In the data rows, zero lies at 4.5, halfway between 4 and 5.
Some points:
[4 3 2 3 5 5 5 5 3 4 5 4 4 5 4 5 4 7 4 1 4 8 5 3 4 6 5 4 8 3 3 5]
[3 8 4 8 4 5 1 2 4 4 0 5 7 4 5 2 6 5 9 4 4 1 7 5 6 4 6 5 4 4 5 7]
[3 7 2 5 6 7 2 4 4 0 3 1 5 5 5 3 9 6 9 3 7 2 6 4 5 6 5 4 4 2 3 7]
[4 3 3 6 5 4 6 4 6 4 3 7 6 3 6 6 7 4 5 6 5 4 6 4 4 6 7 4 6 8 4 7]
[4 0 6 5 3 5 2 3 7 8 6 2 7 9 4 6 7 7 9 2 3 5 9 3 2 4 2 6 9 2 7 4]
[4 6 3 2 4 4 6 6 5 5 7 1 3 7 6 5 5 3 5 4 1 6 3 7 5 6 5 2 6 2 1 5]
[3 3 3 2 0 3 6 4 4 1 2 1 3 6 5 4 7 4 4 1 3 9 7 5 3 6 5 2 9 1 2 0]
[5 1 3 4 4 8 0 2 5 5 5 4 0 3 2 8 8 5 6 3 4 7 5 5 2 3 7 2 4 5 7 5]
[4 5 2 2 4 7 4 3 4 5 5 4 4 6 4 7 7 3 4 5 1 5 8 6 3 3 7 5 6 3 5 7]
[5 3 4 6 2 5 6 4 6 6 5 4 3 3 3 5 3 4 5 3 2 3 5 3 7 3 5 3 5 1 2 2]
[3 5 3 6 6 7 5 3 5 5 2 7 5 4 2 3 4 3 5 3 3 7 4 6 3 6 2 6 8 2 5 4]
[4 3 4 3 4 5 5 4 6 6 3 5 5 4 4 3 4 3 7 5 1 3 6 4 5 5 4 7 6 3 5 5]
[6 4 4 2 4 5 9 4 2 7 5 6 3 4 4 4 6 2 4 3 2 6 7 2 1 5 2 4 4 5 7 4]
[3 3 6 5 6 4 4 5 5 4 3 6 5 4 3 6 2 4 6 3 3 4 6 4 4 4 5 3 2 3 4 6]
[5 5 2 6 3 2 6 3 6 7 4 3 2 5 5 4 4 5 9 5 4 5 5 2 2 6 7 3 8 2 6 5]
[2 5 5 6 4 8 6 1 4 2 3 2 5 5 4 7 3 7 6 6 5 5 5 5 5 4 6 6 6 4 3 5]
[2 4 5 8 4 6 5 4 4 2 2 4 5 5 2 3 8 3 6 4 4 3 5 9 5 6 2 8 4 4 3 5]
[2 5 4 0 2 4 7 4 2 2 3 5 0 3 6 1 5 1 7 3 4 4 6 6 5 4 7 4 6 1 1 3]
[3 6 5 7 5 6 3 7 2 3 2 4 6 4 4 6 5 4 9 5 8 5 3 2 6 4 7 5 1 8 5 5]
[3 3 4 4 3 2 6 4 5 3 3 7 7 6 6 2 3 5 5 2 5 6 5 1 5 5 6 8 7 5 4 5]
[5 2 5 4 5 5 4 3 3 8 2 4 5 4 3 4 4 2 6 5 4 1 6 1 3 6 4 4 7 2 5 6]
[3 3 5 5 5 7 7 3 5 5 1 5 4 6 2 4 5 2 3 4 4 3 6 5 4 5 7 5 6 5 2 5]
[3 4 4 5 5 6 4 5 6 3 3 3 4 5 5 5 3 5 7 3 5 5 4 4 5 6 7 5 6 5 5 5]
[3 7 5 5 5 5 5 5 1 5 4 4 7 3 7 5 5 2 6 3 5 6 2 7 4 5 6 5 3 4 3 4]
[5 4 3 6 3 5 4 5 5 5 3 4 4 4 4 5 5 4 6 3 6 3 6 7 4 4 6 5 5 4 5 6]
[3 3 5 6 3 3 2 6 4 1 4 4 6 6 6 6 4 3 4 4 4 5 6 3 4 5 6 7 1 3 5 6]
[4 3 4 4 3 4 3 4 5 5 0 4 5 4 2 3 4 7 4 2 4 2 9 5 5 3 3 6 7 4 8 5]
[4 3 3 5 3 5 3 5 2 3 5 3 2 6 7 9 9 7 6 2 6 6 5 4 7 8 4 5 3 3 4 5]
[7 5 0 2 6 4 4 4 5 5 4 6 2 4 6 3 2 4 4 5 3 2 3 7 9 0 7 5 6 7 3 5]
[5 5 6 4 4 3 0 6 4 3 3 4 6 2 7 3 5 6 8 2 7 6 6 0 5 3 6 7 5 6 6 5]
[6 6 2 4 5 2 3 4 6 5 1 5 6 4 7 4 5 3 4 5 4 3 0 6 4 0 5 2 6 4 1 2]
[2 2 4 4 6 8 2 2 4 8 3 4 4 6 2 5 7 1 4 4 5 6 6 6 4 4 7 3 5 5 8 4]
[4 7 6 3 4 5 6 5 3 7 5 8 6 5 2 5 3 3 6 8 2 6 7 6 3 6 6 6 5 7 4 5]
[4 3 5 7 5 6 4 5 3 3 3 8 3 5 4 5 5 5 6 4 7 4 4 4 5 5 3 6 1 4 3 4]
[4 6 5 5 4 6 7 5 2 5 4 4 9 5 4 3 5 3 6 6 4 3 5 6 3 6 6 7 3 6 5 7]
[7 4 5 3 3 3 4 2 6 4 4 4 5 7 2 3 4 5 7 2 6 5 8 7 4 4 4 7 3 4 4 6]
[3 4 3 8 6 4 3 4 3 5 5 2 5 6 8 6 7 4 3 1 4 5 5 6 5 6 7 3 8 4 4 4]
[3 5 3 5 3 6 1 3 4 6 3 6 5 6 3 5 5 5 6 3 5 4 5 4 4 4 7 7 5 6 3 5]
[2 5 4 7 2 3 4 7 2 3 2 3 4 6 5 3 3 5 9 2 5 7 8 4 4 3 7 5 5 5 2 6]
[3 3 1 5 4 6 4 4 4 3 6 3 6 4 7 3 5 3 8 4 4 5 7 2 6 4 5 3 3 5 4 6]
[3 5 6 4 4 5 4 5 2 4 6 2 6 5 5 6 6 3 7 5 5 4 6 5 6 7 7 3 4 4 3 5]
[6 5 4 5 4 5 7 4 3 3 2 4 3 3 5 4 5 2 6 0 5 6 9 1 6 5 9 7 4 2 5 6]
[7 4 3 5 3 5 3 4 2 4 6 3 3 6 5 4 4 5 7 3 3 5 4 4 2 5 8 5 5 2 3 4]
[3 6 5 4 3 6 3 6 4 1 2 3 5 4 6 3 4 5 8 5 6 3 5 4 5 2 5 4 0 8 6 7]
[2 4 3 5 3 7 5 6 5 4 2 4 8 7 6 4 5 4 6 0 6 4 7 5 6 4 8 5 2 5 3 5]
[4 4 7 6 5 5 5 4 4 5 7 6 2 6 5 3 9 4 4 4 6 9 5 4 4 6 4 5 4 6 3 4]
[5 1 3 2 4 4 4 4 6 5 2 6 3 5 4 1 9 7 8 3 1 4 8 5 5 5 7 4 6 4 6 2]
[3 3 0 4 6 1 9 3 3 5 7 4 1 3 0 3 2 5 6 4 6 5 9 5 6 6 9 7 4 4 8 8]
[3 5 4 7 4 6 4 6 9 4 3 5 5 3 5 4 6 7 9 5 5 3 7 3 7 5 8 4 5 3 3 5]
[6 3 4 3 1 3 3 5 6 4 3 3 6 6 4 6 2 3 8 3 4 4 5 6 6 7 6 6 4 5 3 5]
[3 1 9 3 4 3 4 5 6 4 5 0 4 9 4 6 8 3 5 0 2 8 9 3 5 8 2 5 6 0 4 7]
[3 5 3 3 4 4 5 1 2 4 4 6 3 5 4 2 3 1 5 5 4 4 6 6 4 4 8 5 6 4 3 5]
[3 6 6 6 1 7 2 3 6 4 5 4 4 5 5 2 7 5 5 2 4 4 2 2 4 5 5 7 6 5 5 6]
[1 6 8 5 3 4 2 6 3 3 2 5 5 5 3 6 8 5 7 3 4 4 5 4 5 5 6 6 5 4 3 5]
[4 4 4 5 4 6 6 4 5 4 4 2 5 5 4 4 5 6 6 4 6 4 8 7 5 5 5 5 7 3 3 6]
[4 5 6 2 4 3 1 2 5 3 2 4 8 5 2 5 2 4 8 3 5 3 4 2 7 0 7 6 9 4 6 6]
[3 5 4 6 5 4 0 5 7 0 3 4 9 3 4 5 3 6 9 0 4 1 6 4 8 1 9 4 5 2 3 4]
[2 3 3 3 4 4 3 6 1 5 5 2 4 4 8 7 6 6 6 3 6 8 3 4 5 0 6 6 2 3 3 3]
[1 6 3 3 4 4 3 3 3 7 2 3 5 1 5 4 5 4 8 5 4 3 6 4 2 6 6 6 6 7 6 5]
[5 4 0 2 5 4 5 3 4 5 3 4 5 7 3 5 7 0 9 4 3 7 3 5 4 5 6 4 8 4 3 3]
[7 5 2 5 3 5 4 4 3 4 4 3 6 6 5 5 2 4 6 4 4 4 7 3 7 4 4 6 6 6 5 3]
[7 2 5 5 5 6 3 5 4 6 4 0 3 3 2 6 8 4 8 2 6 8 4 6 7 3 7 5 5 5 5 3]
[6 5 3 3 3 3 8 4 2 4 6 8 4 0 4 3 3 2 7 2 5 3 4 6 7 2 9 4 8 4 2 4]
[6 4 1 4 5 6 7 5 4 5 4 3 6 4 5 7 6 3 6 0 4 3 4 5 4 5 2 4 7 5 4 8]
[5 4 3 3 6 5 1 5 6 6 5 5 3 4 4 3 3 3 5 3 3 4 7 1 5 5 4 6 6 3 8 4]
[4 4 4 6 6 4 7 6 3 4 3 2 4 6 3 5 6 2 5 6 4 4 6 3 4 2 7 6 3 6 2 5]
[1 6 3 4 3 5 7 3 4 5 4 1 6 6 3 6 3 2 6 7 6 2 7 4 3 5 6 4 4 6 5 4]
[2 5 4 4 4 3 3 4 4 6 3 7 5 4 7 4 5 3 9 1 5 6 3 4 5 2 5 5 4 6 3 7]
[4 2 3 5 4 3 2 3 4 8 3 0 8 7 3 4 5 6 7 4 2 5 4 5 3 6 5 6 5 4 3 5]
[3 2 1 5 1 6 5 4 4 2 3 8 4 5 4 5 6 4 7 2 5 3 6 3 6 4 2 5 6 5 5 4]
[6 1 3 4 5 4 5 7 3 4 6 5 7 5 4 5 5 3 6 2 4 6 6 5 3 5 7 6 4 8 4 2]
[2 3 5 3 6 6 2 4 6 6 4 3 4 4 3 3 6 5 7 5 7 7 6 3 5 3 4 4 6 5 5 6]
[6 5 5 5 6 3 8 5 3 2 2 5 6 8 5 5 3 6 9 4 6 1 6 3 3 5 7 6 6 4 3 4]
[2 6 3 8 4 6 4 5 4 3 5 0 6 7 2 7 5 3 6 5 3 5 4 5 7 6 5 8 3 5 4 6]
[4 6 1 5 6 3 3 5 6 6 4 3 3 3 7 4 7 0 5 4 4 3 5 5 2 4 6 7 5 5 1 4]
[3 4 4 2 6 7 4 2 5 2 2 3 8 4 6 4 5 5 6 3 7 6 4 4 6 6 6 4 2 4 3 5]
[6 4 1 5 3 6 2 4 7 3 6 5 4 6 2 5 5 5 6 3 5 7 6 4 3 4 5 4 6 5 6 6]
[4 3 6 5 5 3 6 3 2 5 7 4 1 7 7 6 6 3 5 5 7 6 5 3 5 6 2 7 5 9 6 2]
[6 2 3 2 4 4 4 6 3 4 3 3 3 4 6 6 3 6 7 4 3 5 7 4 4 5 6 8 5 6 4 4]
[4 4 3 3 4 4 7 3 4 5 4 5 5 4 5 3 6 5 6 4 2 5 5 3 5 4 6 5 8 5 6 4]
[5 5 3 4 4 3 0 3 5 3 3 5 5 5 3 4 4 6 8 1 7 4 7 2 5 6 6 5 3 4 3 6]
[3 4 4 7 3 3 1 6 4 4 4 4 8 4 4 6 6 5 6 4 8 6 7 7 9 7 7 4 2 4 5 4]
[2 4 4 4 5 9 6 6 7 3 5 0 6 4 2 6 5 2 5 6 1 5 5 7 0 5 7 3 4 7 3 5]
[4 1 1 5 5 5 6 6 3 7 4 5 6 5 1 2 5 3 5 7 4 3 4 4 4 4 5 5 7 3 5 6]
[5 1 3 5 7 4 3 4 3 2 6 2 5 4 4 5 5 6 4 2 6 7 5 5 4 2 6 6 7 1 4 2]
[5 6 4 6 7 3 3 7 7 7 4 1 7 9 7 6 5 8 6 4 3 6 4 6 4 0 3 2 6 4 4 3]
[5 5 5 5 5 6 3 3 5 5 4 2 5 6 4 4 5 5 6 4 5 6 6 7 6 4 6 6 2 5 5 4]
[4 6 3 6 1 4 6 8 3 5 4 0 4 5 3 2 5 5 5 4 6 3 6 5 4 5 6 6 7 3 2 4]
[4 2 6 5 3 5 6 5 5 5 5 2 7 5 2 4 4 7 5 4 5 5 7 4 6 6 6 8 4 5 2 6]
[3 7 3 6 4 5 7 4 6 4 4 4 4 7 5 4 9 4 5 3 6 3 3 3 3 3 6 5 6 0 7 6]
These points spread out most along one direction. Take the direction at right angles to it along which they spread out most. Go by this last direction. For each point below, how far along it does it lie, from 0 to 99? 50 is the average, and the first point above lies past it. One standard deviation of the points above along it is 16.
[3 9 4 2 6 6 8 5 1 0 3 4 5 2 4 2 7 0 2 5 4 3 4 7 4 5 8 2 7 2 0 1] 14
[6 4 3 6 5 2 7 4 4 2 7 2 6 4 6 5 5 6 7 3 1 5 7 3 5 5 6 6 7 2 3 5] 55
[5 4 1 7 5 4 4 1 4 6 7 6 4 5 3 4 1 6 6 3 1 3 3 5 4 5 8 6 5 6 6 4] 31
[5 3 6 5 2 5 5 5 5 4 4 3 7 6 1 3 7 6 7 2 6 3 6 2 7 4 6 6 4 6 4 6] 59
[5 6 4 4 4 6 3 2 5 4 5 5 6 4 0 6 7 4 7 3 6 4 7 4 6 4 5 4 4 5 4 4] 53
[6 3 3 4 2 3 7 2 8 7 5 1 6 6 8 5 1 3 7 5 5 4 7 3 3 4 8 3 4 4 3 5] 41
[5 6 2 5 4 1 4 4 5 2 3 4 6 4 7 6 5 6 5 3 4 7 4 4 8 2 8 3 5 5 4 4] 46
[4 4 5 5 3 6 4 3 6 3 6 5 4 6 6 5 5 2 7 4 3 5 6 5 4 7 5 5 7 5 3 4] 53
[4 3 4 5 5 5 5 4 4 3 5 4 5 7 5 4 4 4 6 4 5 3 5 4 6 6 5 6 7 4 6 5] 50
[5 4 5 2 4 2 2 6 5 3 4 4 5 4 7 4 4 6 7 3 6 2 5 4 7 5 8 6 5 7 7 2] 45
[4 4 5 4 6 2 8 4 3 5 6 1 3 8 4 7 4 3 4 2 5 6 5 5 3 5 5 6 4 7 3 2] 56
[3 5 7 6 3 3 5 2 4 2 2 4 5 5 3 3 6 6 4 4 4 5 4 5 5 5 3 4 5 8 4 6] 51
[3 4 3 4 7 5 4 4 3 4 7 1 6 5 4 5 5 6 6 3 4 5 9 3 4 3 4 2 5 5 0 2] 63
[5 7 2 7 4 6 4 6 4 5 1 5 6 5 5 1 2 1 5 8 4 4 4 6 6 2 5 4 5 5 3 4] 16
[4 3 4 5 5 4 3 3 4 3 2 4 4 4 5 4 6 7 5 3 4 6 5 3 4 7 6 5 7 4 6 5] 62
[6 3 5 1 2 4 2 5 4 2 1 5 6 5 9 5 8 2 3 4 5 5 6 4 5 4 5 1 8 2 2 3] 56
